Named moves, each a turn or a mirror, and the order they were made in; the first pair answered:
keni:
[ 0.38 -0.45 -1.13 -0.45  0.62  0.93  0.10  0.00 -0.66  0.63]  ->  [-0.04  0.42 -0.88 -0.39 -1.37 -0.05  0.47 -0.05 -0.61  0.27]
[ 0.68 -0.83 -0.78 -0.30  0.62 -2.56 -2.26 -1.40  1.27 -0.67]  ->  [ 0.62 -0.72 -0.79 -0.49  0.26 -2.61 -2.35 -1.45  1.15 -0.96]
[ 1.07 -0.75  0.04 -0.31  0.88  0.53 -0.17 -2.40  0.40  0.69]  ->  [ 0.36  0.23  0.34 -0.37 -1.47 -0.56  0.28 -2.35  0.43  0.13]
Mova:
[-0.89  2.72  0.56 -0.59 -1.44  1.27  2.88  0.99 -1.38  0.48]  ->  [-1.23  3.13  0.15 -0.75 -2.22 -0.11  2.12  1.10 -1.01  0.15]
[ 0.28 -1.54  0.08 -0.08  2.00  1.06 -0.71 -1.98  0.10  0.57]  ->  [-0.33 -0.87 -0.57 -0.75  0.56 -1.62 -2.30 -1.72  0.72  0.03]
[-0.38  0.06 -0.79  0.20  1.86 -1.23 -1.82  0.84  0.23  0.62]  ->  [ 0.13 -0.49 -0.11  0.35  2.65  0.39 -1.01  0.58 -0.33  0.98]
[ 0.24  0.25 -0.02 -1.14  0.57  0.81 -2.21  0.05  2.61  0.90]  ->  [ 0.47 -0.07  0.08 -0.96  0.89  1.49 -1.89  0.00  2.56  0.89]
sute:
[-0.56  0.93  0.04  1.01  1.41  1.17  1.03  3.41 -1.01 -0.55]  ->  [-0.91  1.28 -1.00 -0.28 -0.78 -2.72 -1.74  2.04  0.13 -0.64]
[ 0.66 -0.30 -0.75 -0.08  0.22 -0.12 -1.57 -0.71  0.67 -0.31]  ->  [ 0.45  0.07  0.01  0.63  0.24  1.72  0.56  0.51 -0.12 -0.60]
[ 0.81  0.20  0.73  0.38  0.63  2.77  1.64  0.17 -0.87  0.47]  ->  [-0.13  1.59  0.20 -0.49 -2.93 -1.36 -0.11 -0.70  0.00 -0.28]
[ 0.63 -2.71  1.13 -0.11  0.01  2.13  0.65 -2.43 -0.59  0.98]  ->  [-0.42 -0.87  1.66  0.18 -3.19  0.67  1.71 -1.70 -0.81  0.15]
fim:
[-0.68  0.04  0.28  0.48  3.18  0.58 -0.82  1.29  0.00  0.77]  ->  [ 0.30 -0.72  1.29  0.32  2.03  2.50  0.92 -0.70 -0.04  1.04]
[ 0.18 -0.13  0.52  0.89  1.48  0.22 -0.71  1.37 -0.37  0.40]  ->  [ 0.56 -0.63  1.24  0.89  0.53  1.51  0.29  0.01 -0.48  0.39]
[ 0.99 -1.59 -0.26 -1.04  0.84  0.01 -1.38 -2.15  0.46  0.84]  ->  [ 0.59 -1.39 -0.73 -1.07  1.26 -0.75 -2.12 -1.14  0.56  0.78]
[ 0.01 -0.19 -1.34  0.38  2.13 -0.04 -1.21  0.63 -0.47  0.27]  ->  [ 0.96 -1.02 -0.34  0.26  0.84  1.73  0.65 -1.32 -0.72  0.33]
sited:
[ 1.35  0.72 -1.58  1.30  1.94  0.91  0.94  0.34  0.21  1.08]  ->  [ 0.36  1.99 -1.71  1.02 -0.11 -1.77  0.15  1.02  0.62  0.50]
[-1.75  1.82 -1.45 -0.03 -0.78 -4.17 -2.53  2.76  0.14 -0.94]  ->  [ 0.17  0.50  1.72  0.53 -4.23  1.80  3.39 -1.81 -0.71 -0.34]
[-1.84 -0.84 -0.56 -0.11 -0.98 -0.14  0.06 -1.15 -0.68 -0.97]  ->  [-1.42 -1.49 -0.64  0.00  0.40  0.90  0.04 -0.98 -0.76 -0.74]
[-0.53  1.58 -0.03  0.52 -1.61  1.26  1.19  1.47  0.26  0.54]  ->  [-0.18  0.82 -0.42  0.43  0.67  2.18  0.69  1.68  0.19  1.02]
Now pairs of rows:
Between the rows of a pair lie 2 to 3 moves.
[ 1.11 -2.75  0.18 -0.47  1.15  2.84  0.67 -2.42  0.25  0.84]  ->  [-1.52  0.83 -1.54  0.06 -0.18 -2.92 -1.76  2.66  0.32 -0.58]
sute, sited, sited
[-0.41  0.94 -0.29  0.03 -1.19 -1.69 -0.07  1.26 -0.08 -0.46]  ->  [ 0.68 -0.74  0.25  0.40  0.67  1.86  1.53  0.11 -0.40  0.23]
sute, keni, Mova
[-0.51  0.49 -0.58 -0.72  1.36 -1.52 -0.81  2.67 -0.63  0.41]  ->  [ 0.83 -0.89 -0.10 -1.93 -1.25 -1.48 -0.68 -2.11  0.39  0.91]
sited, sute, sited
[-0.81  0.44 -1.81  1.04  1.69 -2.21 -2.63  1.36 -0.36 -0.97]  ->  [ 0.97 -1.54 -0.04  1.24  2.19  3.07  0.60 -1.34 -1.20 -0.17]
sited, sited
[-1.40 -0.86 -0.66 -0.21 -0.03 -0.48 -0.94 -3.68  1.73  0.48]  ->  [-1.64 -0.54 -0.78 -0.25 -0.23 -1.16 -1.37 -3.30  1.83  0.43]
sited, sited, keni
[-0.08  1.14  0.46  0.24 -3.32 -1.24  0.90 -1.17  0.11 -0.96]  ->  [ 0.55  0.03  0.16 -0.49 -2.05 -1.57 -0.77 -2.70  0.80 -0.47]
sute, keni
[-0.90 -1.10  0.95  0.70 -4.30  0.75  1.72 -1.30  0.86  0.09]  ->  [-2.06 -0.19 -0.96  0.55 -2.01 -2.97 -1.82  1.88  1.26 -0.24]
sited, fim, sited
[ 0.21 -0.69 -0.45  0.04  3.34  1.93  0.33  0.96 -0.26  0.09]  ->  [-0.60  0.14 -1.26 -0.29  2.74 -0.91 -1.54  1.72  0.41 -0.29]
sited, keni
[-0.63  0.13 -1.80 -0.24  1.47 -2.76 -2.11  1.63  0.62 -0.61]  ->  [-0.03 -0.62 -0.65  0.83  3.56  1.74  0.76  2.17 -0.46 -0.36]
Mova, sute, keni
[-0.97  2.98 -0.88 -0.64 -3.73 -4.32 -0.60 -0.69 -0.42 -1.05]  ->  [ 2.24 -1.98 -1.01 -1.68  2.83  0.92 -1.50 -4.85 -0.17  1.15]
fim, sute
[ 0.46  0.29 -0.84 -0.21  1.87 -0.79 -1.11  1.55  0.07  0.72]  ->  [ 0.46  0.64 -0.65 -0.69 -0.73 -2.36 -1.28 -0.18  0.46  0.57]
Mova, fim, Mova
[-0.03  0.93  2.82  2.17  2.25  2.69  3.23  0.35 -0.04  0.05]  ->  [-1.76  2.83  1.05  1.95  1.70 -2.60  0.22  3.18  0.56 -0.80]
sited, keni
[-2.10  1.37  1.46 -0.02 -5.31 -1.72  3.88 -0.79  0.85 -0.57]  ->  [-1.89 -0.35 -1.78 -1.54  0.86 -5.60 -2.94  0.14  2.60  0.38]
keni, Mova
[ 0.55 -0.19  0.69  0.71  1.21  2.44  1.60  0.40 -0.60  0.03]  ->  [ 0.49  0.20  1.01  0.00 -2.08  0.68  1.41 -1.68  0.00 -0.26]
Mova, fim, Mova
[-0.23 -0.32  1.19  0.72 -1.19  1.36  2.07 -0.88 -0.40 -0.21]  ->  [-0.93  0.08  0.18  1.21  1.83  0.96  0.84  1.96 -0.66 -0.31]
fim, Mova
[-1.06  1.27 -0.33  0.71  0.78  1.09  0.81  2.49  0.13 -0.56]  ->  [-0.54  0.34 -0.39 -0.69 -2.47 -0.91 -0.35 -1.46  1.18 -0.46]
fim, sute, fim
[ 1.21 -0.19  1.31  0.20 -2.55  1.26  1.65 -2.16  0.28 -0.54]  ->  [ 0.52  0.79  1.27  0.57 -3.15  0.74  1.98 -0.91  0.00 -0.88]
fim, sited
[-0.94 -0.45 -3.45  0.30  3.02 -0.69 -2.36  0.93  0.08  0.79]  ->  [-0.02 -1.43 -2.18  0.86  3.51  3.08  0.11 -0.14 -0.40  1.20]
fim, sute, sited
[ 1.31 -0.67  1.22 -0.48 -1.75 -0.72 -0.64 -2.52  1.92  0.90]  ->  [-0.21  1.09  0.31  0.01 -1.37 -2.96 -1.74  1.05  1.67  0.37]
sute, sited, keni
[-0.76  0.31  0.61  0.73 -4.16 -1.25  1.24  0.33  0.05  0.22]  ->  [ 0.62 -1.75  0.80  0.93  0.26  2.94  2.23  0.10 -0.47  1.13]
Mova, keni
[ 0.93 -1.03 -0.30 -0.29  2.75  0.31  0.13 -1.33  0.55  0.70]  ->  [-0.89  1.75  0.08  0.94  0.10 -0.98  1.84  1.76 -0.16 -0.54]
sute, fim
[-0.95  2.28 -1.76 -1.02 -2.98 -3.18 -1.23  0.74  0.72 -1.17]  ->  [ 1.33 -0.50  0.24 -0.69 -1.27  4.00  2.73 -2.45 -0.13 -0.12]
sited, keni
[ 0.20  0.38 -1.74 -0.37  1.39 -1.88 -3.30  1.26  1.39  0.30]  ->  [ 1.43 -1.02 -0.95 -1.05 -0.31 -0.79 -2.65 -2.61  1.87  0.57]
sited, sute, Mova
[-0.60  4.20  0.98  1.75 -2.55 -1.41  2.15  2.98  0.71  0.86]  ->  [ 0.80  2.43  2.17  1.01 -3.81  1.03  3.52 -1.27  0.95  1.56]
keni, sited, fim
[ 0.67 -0.80  2.29  0.20 -3.97  2.53  3.53 -2.72 -0.50 -0.25]  ->  [ 1.55 -2.11  1.88 -0.46 -2.26  3.08  2.30 -4.13 -0.03  0.14]
sute, Mova, sute
[-0.16  0.12  0.05 -0.32 -1.43 -3.13 -1.03 -0.39  1.06 -0.37]  ->  [-0.63  0.57  0.30 -0.17 -1.52 -3.15 -0.59  0.43  0.93 -0.51]
keni, sute, sute
[ 0.32  0.26  0.04  0.30  1.39  0.08 -0.36  1.77 -0.29 -0.01]  ->  [ 1.29 -0.91  0.60 -0.53 -0.04  0.37 -0.34 -1.58  0.24  0.44]
sited, sute, fim
[ 0.95 -1.37 -0.80 -0.34  2.38  0.15 -1.70 -1.24  0.80  0.92]  ->  [ 0.11  0.03 -0.91 -0.54 -0.53 -2.53 -2.31 -1.14  1.24  0.36]
fim, sited
[-0.62  1.47  0.12 -0.12  0.43  1.83  0.15  1.88 -1.19 -0.44]  ->  [-0.60  1.53 -0.09 -0.87 -2.40 -0.31 -0.90 -0.63 -0.43 -0.48]
sute, keni, sited
[ 0.39 -0.01 -0.32 -0.95 -1.01 -2.91 -1.80 -1.03  0.99  0.02]  ->  [-0.27  0.82 -0.65 -0.34  0.62 -2.82 -1.76  1.82  0.62 -0.14]
sute, sited
